In the data rows, zero lies at 7.5, halfway between 7 and 8.
Some points:
array([ 5,  8,  7,  6,  8,  6,  8,  8,  7,  8, 10,  7,  7,  6,  9,  9,  6,  6,  6, 13, 13,  1, 12,  5,  4,  5,  4,  8,  8,  7,  8,  5])
array([12,  4,  8,  8,  6,  8, 11,  7,  8,  8,  5,  8,  9,  6, 11,  7,  6, 11, 12,  9,  6,  7,  6,  8,  8, 10,  4,  9,  5,  6,  6,  6])
array([ 5, 10, 10, 11,  9,  9,  6,  7,  7,  7, 11, 10,  7,  9,  6,  9,  9,  7,  7,  4,  7,  0,  7,  7, 10,  7,  9, 12,  9,  9,  9,  4])
array([ 9,  7, 10,  7,  5, 10,  8, 10,  8, 10,  9,  9,  9,  7,  8,  8,  8,  6, 10,  7,  9,  7,  8,  7, 10,  7,  8,  6, 10,  7,  6, 10])
array([ 5,  7,  7,  7,  9,  5,  6, 11,  7,  8, 10,  6,  7,  8,  7,  7,  7,  9,  6,  8,  9,  7,  9,  6, 10,  4,  6,  5,  8, 10,  6,  8])
array([ 9,  8,  9, 10,  7,  7, 11,  6,  8,  6,  8, 10, 10,  8,  7,  7,  9,  5,  3, 14,  5,  7,  8,  8,  7, 12,  5,  8,  6,  5, 11,  8])
array([ 8,  9,  7,  9,  4,  5,  6, 11,  6,  7,  2,  8,  8,  7, 10,  7,  9,  7,  6,  0,  7, 10,  8, 11,  3,  5,  7,  5, 10,  5,  8,  5])
array([ 6,  6,  6, 13,  9,  8, 10,  9,  7,  7,  6, 10,  5,  8,  8,  7,  8,  6,  5,  5,  7, 12,  2,  7, 10,  9,  9,  7, 12,  7,  6,  7])
array([ 9,  8,  8,  7,  8,  7,  5,  6,  7,  8, 10,  4,  6,  7,  7,  7,  7,  8,  8,  8, 10,  7,  8,  5, 11,  8,  8,  7,  5,  9, 10,  5])
array([11,  7,  7,  5,  5,  6,  7, 10,  9,  8, 12,  5,  7,  8,  9,  7,  6,  6,  5,  7,  9, 10,  7,  8,  4,  5,  9,  9,  8,  6,  5,  6])
array([ 6,  6,  8,  8,  9,  7,  8,  5,  8,  4,  9,  8,  9,  7,  8,  9, 10,  4,  8, 12,  2,  3,  6,  4,  7, 10,  8,  8,  7,  6, 11,  3])
array([12,  6,  6,  9, 10,  5,  5,  6,  7,  5,  7,  7,  8, 10,  7,  7,  8,  8,  6,  2,  1,  5,  6,  7,  9,  4,  8,  9, 11, 13,  9,  4])
array([ 6, 10,  7,  5,  7, 10, 10, 10,  8, 13,  7, 11,  7,  6,  9,  7,  6,  7,  7, 11,  5, 13, 10,  8,  8,  6,  8, 12,  9,  4,  6, 13])
array([ 6,  9,  7, 10,  8,  7,  8,  7,  7,  5,  2,  7, 11,  7,  8,  8, 10,  7,  6, 11,  9, 12,  9, 11,  9,  9,  5, 11,  6,  5,  8,  7])
array([ 6,  8,  8,  8,  5, 10, 11,  8,  6,  8,  7,  8,  9,  4,  9,  9,  9,  9, 10, 15, 10,  4, 10,  5,  7,  8,  8,  9,  6,  5,  8,  9])
array([ 8, 11, 10,  8,  7,  9,  8,  6,  7,  7,  5,  5, 10,  7,  7,  4,  9,  9, 10, 12, 11, 11,  7,  8,  8, 10,  8,  5,  7,  8,  8,  7])
array([15,  9, 11,  3,  7, 10, 10,  8,  9,  8,  8,  8,  9,  5,  7, 10,  9,  7, 11, 14,  7,  9,  9,  6,  4,  9,  4,  7,  8, 12,  8,  8])
array([ 3,  7,  7,  9,  8,  8,  8,  9,  6,  9,  8, 11,  6,  9,  9,  7,  9,  6,  8,  1,  7,  4,  8,  7, 10,  6, 10,  9,  5, 10,  8,  9])
array([ 8, 11,  9,  6, 12,  6,  3, 10,  8,  9, 12,  3,  9,  5,  6,  6,  6,  9,  8, 15,  4, 15,  4,  8, 15,  6,  5,  0,  7,  6,  4,  3])
array([ 4,  8,  5,  9,  7,  9,  9,  7,  7,  8,  9,  9,  7,  8,  5,  8,  7,  6,  8,  8, 11,  2, 14,  5,  8,  7,  8,  7, 10,  7,  7,  8])
array([ 8,  7,  8,  9,  8,  8,  9, 11,  8,  5,  7,  7, 11,  7,  8,  6, 10,  7,  7, 15,  6,  5,  5,  7,  5, 11,  8,  4,  6,  9, 11,  4])
array([ 9,  8,  7,  9,  9,  7,  7,  7,  8,  4,  6,  6,  9,  8,  7,  8,  6,  8,  8,  9,  7, 10,  7,  8,  8,  8,  7,  7,  8, 11,  7,  6])
array([ 7,  8,  4,  5,  6,  9,  5,  3,  8,  8,  7, 12,  7,  7,  7,  8,  6,  4,  3,  7, 12,  5,  9,  5,  5,  6,  7, 10,  9,  7, 10, 10])
array([ 7,  7,  8,  6,  8,  8,  6,  8,  8,  5,  8,  7,  6,  9,  8,  6,  7,  9,  9, 10,  6,  3,  7,  6,  8,  6,  6,  5, 11,  7,  6,  5])
array([ 5, 10,  7,  9,  8,  8,  6,  7,  7,  5,  7, 10, 12,  7,  9,  9,  6,  5,  6,  3,  3, 11,  6,  3,  7, 13,  9,  4,  6,  6, 11,  3])
array([11,  6,  6, 12,  8,  7,  8, 11,  7,  7,  5,  8,  5,  9,  7,  8,  6, 10,  9,  9,  4,  8,  5, 11,  4, 11,  9,  8,  2,  7,  8,  7])
array([ 6,  9,  8, 10,  7,  7,  6,  7,  7,  6,  9,  8,  8,  8,  6,  7,  8,  5,  7,  3,  2,  5, 10,  9,  8,  4,  7, 11,  5,  9,  8, 10])
array([6, 9, 6, 8, 8, 6, 6, 6, 7, 9, 9, 6, 8, 8, 7, 8, 6, 9, 7, 3, 9, 9, 4, 8, 7, 8, 6, 8, 6, 5, 5, 9])
array([13,  2,  6,  5,  7, 11,  8,  6,  8,  9, 12, 11,  5, 10,  5,  8,  5,  6,  4,  0, 10,  1,  9,  8,  8,  8, 10, 10,  6,  8,  8, 11])
array([ 4, 10,  9,  3,  6,  8,  7,  8,  7,  7,  7,  6,  8,  8,  8,  8, 10,  8,  7,  5,  7, 10, 10,  9,  4,  7,  6,  5,  6,  6,  7,  7])
array([ 5,  7,  8,  7,  8,  7,  8,  6,  7,  9,  7,  5,  5,  7,  9,  7,  3,  8,  6, 14,  9,  6,  7,  7, 10,  3,  9,  8,  6,  7,  7, 10])
array([ 8,  4,  8,  7,  8,  8,  7,  8,  8,  8,  5,  4,  9,  8,  6,  9,  4,  9,  8,  4,  6, 10,  7, 11,  7,  3,  8, 11,  7,  9,  7, 12])
array([ 9,  7,  7,  3,  6,  7,  7,  9,  6,  9, 12,  2,  8,  9,  7,  8,  7,  8,  7,  5,  9, 15,  6,  5,  7,  6,  9,  5,  9,  7,  7,  7])
array([ 6,  5,  6, 12,  8,  6,  7,  8,  7,  5,  6,  9,  5,  7,  8,  7, 10,  8,  4,  0,  5, 10,  9, 13,  7,  4, 10,  3, 10,  8,  8,  9])
array([ 8,  9,  9,  7, 11,  8,  5,  6,  7,  9,  5,  2,  7,  7,  5,  8, 10,  5,  7, 13,  3, 15,  7,  7, 13,  5, 10,  6, 10,  6,  5,  7])
There is one direction along which these points spread out most. Take the direction at right angles to it along which they spread out most. Go by this last direction. For each point below, how far along it does it lie, from 0 to 99? 50 is the average, and the first point above lies past it. One standard deviation of the points above along it is 16.
array([10,  4,  7,  6,  8,  5, 10,  7,  7, 11,  5,  6,  5,  7,  7,  6,  5,  8,  8,  3, 12, 12,  8, 10,  8,  7,  7, 10,  9,  9,  5, 11]) 37
array([ 9,  6,  6,  7,  6,  9,  8,  7,  7,  6,  8,  9,  8,  7,  6,  7,  5, 12,  5,  5,  5,  9,  6,  9,  8, 11,  7, 11,  7, 10,  5,  9]) 44
array([ 6,  9,  9,  7,  7,  6,  6,  7,  8, 11,  5,  9,  8,  8,  8,  7,  9,  7,  6,  8, 14, 11, 11,  4,  4,  7,  8,  5, 11,  6,  8,  7]) 53
array([ 7,  5,  7,  8,  9,  6,  7,  6,  8,  8, 10,  7,  9,  7,  6,  8,  9,  6,  8,  5,  8,  7,  7,  7,  3, 10,  9,  9,  7, 10,  9,  9]) 53
array([ 6,  8, 10,  9,  9,  7,  7,  7,  7,  5,  4,  9,  6, 10,  9,  7,  8,  9, 12,  3,  9,  0,  2, 10,  9,  7,  6, 11,  6,  7,  8, 13]) 56
array([ 9,  8,  9,  3,  6, 10,  7,  3,  9,  5, 10,  8,  8,  6,  5,  9,  7, 12, 13,  6,  8,  7,  6,  7, 11, 11,  7, 12,  2,  6,  9,  6]) 60
array([ 6,  9,  6,  7,  5,  7,  8,  8,  8,  9,  4,  8,  5,  9,  9,  8,  9,  6,  8,  4,  7, 11,  8, 11,  8,  9,  8,  6,  9, 10,  5,  7]) 34
array([ 9,  4,  7,  7,  6,  5,  6,  7,  8,  8,  8, 14,  5,  7,  7,  6,  5, 10, 11,  5,  8,  5,  6,  8,  3,  9,  8,  6,  8,  6,  7, 10]) 55
array([ 4, 10,  8,  9,  6,  9,  9,  7,  8, 10,  9,  3,  6,  6,  9,  8,  9,  6, 10,  9, 11,  5, 11,  5,  7, 11,  9,  7,  7,  6,  7,  9]) 67
